In the rows, 128 means zero.
Turns, then the turns between two rows, first turn first; the first pair answered
Mov:
[123 126 122 157 155 209 143 168 127 108  99 107 141 154 115 118 170  65
  94 127 156 110 110 131 133 183 116 164 112 127 202 131 116 146 109  86
 132 188 109  73  87]  ->  [126 125 140 161 135 192 148 172 107 113  84 101 123 152 117 122 168  59
  99 132 160 108 133 134 113 176 128 149 109 133 201 125  92 166 103  88
 137 194 103  70 106]
[143 142 140 121 155 120 107 130 159 147 119 118 149 142 141  87 148 123
 104 131 124 142 138 131  93 122 148 124 115 111 147  99 143 143 113 154
 137 133 140 125 115]  ->  [137 135 136 124 158 128 104 136 164 150 125 120 156 135 146  78 147 120
 101 125 126 141 133 126  99 120 149 134 118 119 150  96 151 137 118 154
 134 138 138 119 109]
[128 191 131 144 151  96 113 127 169 114  97 142 104 145 122  97 140 121
 152 171 162 128 140  73 149 102 111 118 107 138 134 115 145 158  84 122
 135  93 220 161 121]  ->  [128 182 120 154 154 104 113 132 180 109 103 143 115 131 124  95 140 113
 149 161 164 131 136  68 155 102 109 124 106 143 136 110 155 152  95 123
 135 100 227 143 112]
[118  98 138 145 134 132 146 157 100 130 125 112 115 103 128 131 129  89
 147 115 155 125 150 155 107 139 132 116 100 153 145 112 111 136 125 120
 134 140 140 120 131]  ->  [129 126 155 128 150 123 137 142  90 137 114 112 115 128 120 131 135  99
 142 129 149 124 151 171 100 142 130 102 104 136 139 128 113 144 106 118
 139 126 135 144 137]
Zaku:
[106 132 110 168 121 123 142 109  93 128 133 103 162  90 116 124 117  72
 139 148 120 112 121  83 134 139 112 133 160 126 125  94 151 111 118 117
  93  84  98 128 123]  ->  [104 132 140 161 111 117 145 120  66 122 101 105 148 109 106 133 130  74
 129 150 126  95 126  88 118 136 114 130 158 133 138 112 133 129 101 111
  98  86 101 137 126]
[155 139 138 124 166 141 120 100 121 144 120 121 140 144 138 123 118 103
 128 116 146 134 167 136 132 138 117 144 128 107 117 145 118 115 111 123
 117 115  99 141  97]  ->  [144 117 155 131 135 130 146 121 117 127 101 133 107 131 137 143 115 118
 138 110 153 121 188 122 135 115 123 129 117 113 118 145 108 137 109 134
 111 126 107 138 114]
[108 124  92 123 158 134 129 103 181 125 191 123 159  49 152 137 118 117
 193 130 105 154 159 119 149 127 146 140 122 110 101  95 154 113 123 154
 116 109 103 122 129]  ->  [118 184 156  94 185 134 114  87  86 144 114 104 160 157 108 131 155  95
 144 151 115 114 150 148 108 163 129 120 132 103 136 152 123 139  75  92
 140 101  84 155 125]
diro:
[118 101 112 116 133 142  98 129 100 131 116  69 119 152 110  92 142 112
 147 121 153 124 173 179  91 163 158  86 121 149 110 104  52 158 149  95
 132 129 125 119 128]  ->  [128 112  90 113 147 144  77 120 120 145 133  71 150 184 118  69 135 117
 128 122 144 136 125 172 107 174 140 110 124 156 113 114  72 130 162  74
 127 120 130 119 110]
[131 123 103 127 152 135 110 134 131 126 123 132 149 132 117 115 128 121
 128 136 112 135 113 137 135 136 122 137 144 122 129 131 121 119 135 116
 121 119 114 139 120]  ->  [126  97 102 143 122 134 124 157 128 114 116 142 136 114 128 123 124 124
 130 125 123 127 122 126 135 119 133 133 139 128 132 119 116 135 141 126
 115 135 124 124 128]
[189 142 161  91 128 122  89  96 116 111 104  92  89 165 133 167 118 121
 157 116 131  62 154 145  99 165 146 102 139 114 148 177 125 196 130 161
 188 132 133 114 128]  ->  [194 148 116  99 138 132  60  94 144 117 130  98 131 208 144 131 114 125
 128 111 124  74  78 127 141 173 117 144 150 127 152 188 152 144 155 141
 182 131 149 110  91]
Rebe:
[119 164 161  77 155  79 102 161 137 135  87 112 124 132 102 204 122 187
 109  99 126 104  81  80 126  66  71  59 155  90 116 164 172 116  97 143
 137  68 163 176 213]  ->  [ 90 190 130  95 236 153  90 144 140 117  99  92 160 112  83 191 136 123
 112  81 153  96  78  93 134 116  51  70 175  92 155 168 196 109 101 114
 137  79 153 149 154]
[110 130 122 129 136 152 136 140 126 126  95 143 131 141 108 150 132 121
 136 122 143 113 113 115 142 145 114 138 122 143 147 151 144 125 130 113
 112 119 133 115  94]  ->  [134 148  98 129 129 135 114 124 128 156 125 126 157 143 123 124 129 120
 132 134 125 126  99 127 134 154 124 150 126 141 135 124 134 104 149 113
 122 109 111 117 105]
[139 119 151 131 113 105 145 132 104 107 121 119 105 155 131 143 122 120
  96 121 133 122 150 143 126 105 108 122 126 121 115  94 127 130 124 126
 136 124 111 135 140]  ->  [122 124 149 135 138 137 142 129 105  92 118 113 111 147 122 143 129  99
  99 114 144 117 154 143 128 118 101 121 131 125 130 103 138 130 122 119
 135 133 113 124 120]
Nesov:
[104 157 153 156 101 142 113 152  88 145 127 104 119 131 116 115 134  67
 128 132 142 107 167 153  95 174 139 133 135 145 184 101  92 131 110  80
 115 148 108  96 135]  ->  [114 143 143 169  68 128 112 163  97 155 139 105 117 132 133 104 129  82
 120 135 135 110 159 146 103 158 146 142 128 154 169  87  86 121 124  83
 116 149 110  90 144]
[161 133 187 104 130  81 127 141 151 112  84 153  92 175 110 134 123 164
 114 146 115 160 111 124 139 106 121 117 143 144 114 155 154 128 127 104
  89 103 184 132 157]  ->  [156 158 192  90 173 104 124 113 145 102  87 137  91 156  97 141 132 142
 140 151 119 161 148 145 115 128 126  98 152 125 115 159 150 138 110 112
 101  93 167 141 155]
[146 167  96 141 186 235 102 125 148 162 129 145 194 145 100 111 158 123
  85 119 161 106  30 107  97 147 125 156  84 193 200 122 157 110  78  60
 112 137 148 133  95]  ->  [155 187  95 140 213 244  98  88 151 173 160 125 192  90  97 116 164  98
 126 129 163 120  85 137  68 167 152 134  95 169 186  93 131 119  76  79
 123 120 109 131 113]
[135 167 172  96 159 109 109  88 115 126 116 165 154 114 115 144  64 195
 154 130  87 139 163 121 115 135 119 117 163 104  83 184 122 135 120 162
 131 121 153 174 140]  ->  [152 152 164 106 133  93 108  96 122 137 136 164 150  95 130 135  56 194
 162 137  77 150 168 122 112 128 130 124 150 112  72 158 106 131 136 174
 132 123 147 165 152]
Then:
(two turns a pair)
[148 139 124 138 111 118 133 167  97  75  95 113  86 172 119 108 155 159
  81 111 133 104 112 164  85 131  67 123  93 158 157 195 125 190 134  91
 109 191 131 113  83]  ->  [160 166  67 130 155 139  98 134 142  97 161 104 144 157 127  73 149 139
  89 113 113 140  79 171 102 157  50 152 117 146 137 173 152 134 161  89
 115 168 115 108  56]	Zaku Zaku
[151 120 118 100  78  96 103 173 142 154 152 102 130 142  98 110 144 140
 113 139 102 147  83 126 103 164 111 125 149 126 114 174 150 134 114 147
 123 110 137 105 128]  ->  [131 120 113 105 116 133 110 176 142 130 137  99 127 128  81 118 153 122
 118 125 124 133  94 120 109 180 100 123 157 125 137 184 168 139 108 144
 125 121 142  95 101]	Rebe Rebe
[142  65 130 150  50 163 118 111 116 146 100 114 100 110 161 141 110 129
 123  85 161 131 127 116 117 129 150 163  70 136 144  90  87 115 155 138
 156 154 117  86 136]  ->  [139  98  98 144 113 192  92  78 132 157 127 104 154 112 155 117 122 102
 118  82 159 143  99 120 133 165 126 180  89 122 149  96 115  84 161 125
 160 139 117  89 100]	Rebe Zaku
[139 141 114 129  93  91 184 117 100 118 103 129 105 151 136 147 129 107
 127 159 158 120 160 137 104 126  94 138  83 153 154 133 165 141 104 143
 169 125 102 101 115]  ->  [153 160  99 116 114  91 165  95 105 135 130 118 127 146 139 134 128  99
 137 171 150 138 157 146  94 147  93 139  95 145 141 128 164 131 109 141
 172 113  86 106 117]	diro Nesov
[161 138 108 110  89 111 145  57 139 148 192 104 175  91 141 150 126 130
 100 149  68 181 120 160  89 158 179 167 161 149 102  59  74  57 179 128
 156  78 127 139 116]  ->  [135  74 164 127  14  91 198 119 110 110 124 136 104  95 138 195 125 172
  92 133  87 140 148 127  90 104 183 144 131 169 114  80  62 111 160 139
 139 114 161 133 140]	Nesov diro
[ 89 169 128 110 252 208 120  98  91  86  77 131 141 139  57 139 175  70
 120 113 160 122 123 147 143 168  90 128 161 102 178 194 159 125 102  90
 127 121 125 130  69]  ->  [ 60  96 128 161 194 220 159 153 104  55  55 145 101  88  86 157 162  73
 133  83 181 101 145 120 149 134 109 132 136 134 194 163 148 158 123 105
 107 170 154  82  77]	Mov Zaku
[175 167 163  80  94  95 116 146  77 118 117 108  90 192 157 171 132 120
  69 178 111  91  92 138 139 130 134 108 118 147 129 168  76 173 115 107
 132 143 100 155 159]  ->  [177 213 135  60 176 128  93  99 104 125 160  94 128 162 144 160 130  94
  99 182 102 123 102 154 137 156 122 109 144 114 118 160 107 150 108 116
 144 115  78 163 131]	Mov Nesov
[ 82  96 130 165 121 136 108 163 135  77 119 167 131 130 145 123 134 123
  96  80 153 138  89 100 140 116 114 137 136 139 130 143 178 120 141 102
  97 182 155 130 107]  ->  [ 92  89 150 173 100 121 122 160 111  85 124 148  97  77 149 141 138 106
 139  93 157 139 160 127  97 111 154 106 131 126 120 102 126 157 141 123
 107 187 121 125 150]	Rebe diro
[130  96 174 130  85  72 147 181  64  96  58 144  66 210 147 170 120 148
  46 101 118 126 104 120 134 109  64 113 114 125 145 219 114 133 136 119
 111 128 115 126 158]  ->  [153 154 109 122 166  99  89 128 101 134 132 121 154 226 150 122 125 115
  39 110  97 162  52 137 158 160  42 149 150 105 142 213 148  68 156 106
 122  96  91 135 119]	Zaku Zaku
[168 154 126 123  82  94 107  95 100 184 173 115 140 141 145 105 125 132
 104 165 111 140 102 145  94 140 152 128 123 130 124  97  81 121 150 121
 139 115  77 131 168]  ->  [155 132 138 131  53  86 123 108  98 172 165 116 118 126 151 114 119 134
 111 161 116 135 119 140  91 128 167 124 119 145 124  89  73 132 158 131
 134 129  85 116 177]	diro diro
[ 83 132 123 138 101 151 146 165 137 149 132 110 116 100 138 158  94 109
 113 121 140 112 125 131 120 187 142 124 148 121 151 133 124 146 110  97
  47 113 148 123 125]  ->  [ 96 155 131 120 117 152 131 139 130 164 127 104 129 129 129 156 104 115
 105 136 135 111 114 145 115 200 134 120 153 109 147 141 125 139  99  84
  59  98 134 141 125]	Mov diro
[105 167 144 128 184 147 112 106 149 114 123 103 156 163  83 114 123 120
 136 136 133 145 102 117 156 160 100 128 155 104 171 166 162  93 115 113
 105  92 141 126  84]  ->  [ 88 131 152 155 154 165 134 140 119 106  88 108 133 165  83 116 135 106
 124 121 158 111 115 107 145 158 106 132 133 135 202 163 143 125 122  93
  99 133 150  96  82]	Mov Zaku
[109 127 122 125 140 153 126 135 144 106 110 154 148 179 110 115 132 152
 102 120 114 130  86 106 172 112  91 142 133 126 135 165 166 105 112 107
 118 126 164 134  95]  ->  [103 109 117 132 130 151 137 145 164 102 123 158 141 150 120 118 125 162
 111 111 113 134  94  94 180 103 100 144 129 129 129 151 173 107 122 124
 111 134 172 126 104]	Zaku Zaku
[132 104 115 121 101  91 119 135 156 130 137 142 123 138 164 128 101 171
 108 121  97 148  96  92 180  98 117 140 122 138  93 131 155  93 146 140
 115 115 164 132 131]  ->  [111 120 147 109 140 116 136 137 138  95  96 149 104 144 128 158 114 164
 114 113 121 121 118  94 176 105 106 107 124 125 110 170 176 115 108 141
 114 114 175 139 113]	Nesov Zaku
[124 153 137 128 163 132 127 115 110 127 115 119 109 125 105 146 132 115
 141 125 121 122 156 150 113 139 122 103 133 103 126 144 121 136 109 118
 143 120 116 143 143]  ->  [137 110 115 150  92  96 129 142 134 139 132 135 102 133 142 129 113 150
 123 121 108 129 114 124 135 105 123 132 114 130 116 118 113 121 146 119
 134 139 139 128 159]	Nesov Nesov
[147 130  78 127 166 131 118  93 199 119 154 130 152 110 157 116 110 142
 131 126 124 171 100 129 159 107 129 157 142 136 130 149 157 106 147 147
 124 115 128 128 122]  ->  [138 138 148 112 159 122 128 110 126 105  67 132 124 187 121 132 137 147
  96 137 144 123  99 141 134 113 118 130 135 139 160 203 135 145  98 112
 134 126 140 146 128]	Nesov Zaku
[121  97 131 150 112 127 132 142 133 115 132 129 115 133 149 137 144 126
 123 134 133 110 133 112 119 115 117 148 104 129 130 127 122 123 126 134
 127 130 129 135 136]  ->  [121 105 123 149 137 137 129 133 149 110 142 128 125 128 149 133 140 121
 130 130 138 120 128 115 129 125 108 144 112 122 131 125 136 110 128 143
 128 125 130 131 123]	Nesov Zaku
[ 93 116 143 145 138 170 150 141 118 101 106 144  95  96 127 158 125 111
 143 126 150 117 159 125 132 135 126 130 129 136 162 132 156 149 110 136
 120 165 129 109 110]  ->  [114 151 111 136 170 177 115 108 126 130 152 120 141  98 130 126 124  88
 147 137 135 144 147 141 128 165 130 144 145 124 158 116 155 118 127 128
 129 150 101 108 101]	Nesov Zaku
[153 133 132 159  94 103 102 203 105 120 117 159 132 181 133 164 127 125
  95 115 159 107 141 132 114 115  81 134 147 142 151 128 109 157 144 131
 131 135 131 170 170]  ->  [143 118  95 166 110 122 115 209 155 101 150 172 138 125 144 174 119 123
 117 102 158 123 146 119 145 105  78 136 145 138 140 113 140 145 158 155
 117 140 141 157 158]	Zaku Rebe
[131 127 134 133 144 148  95 115 117 143 132 107 155 130 128 133 138 106
 115 121 114 127 114 143 106 152 112 127 141 121 138 119 123 141 157 130
 138 112 123 121 134]  ->  [120 110 160 124 123 135 120 136 113 119 101 129 118 133 122 159 135 131
 118 118 124 112 132 128 114 124 108 110 130 121 131 134 124 162 137 140
 132 117 143 131 146]	Rebe Rebe
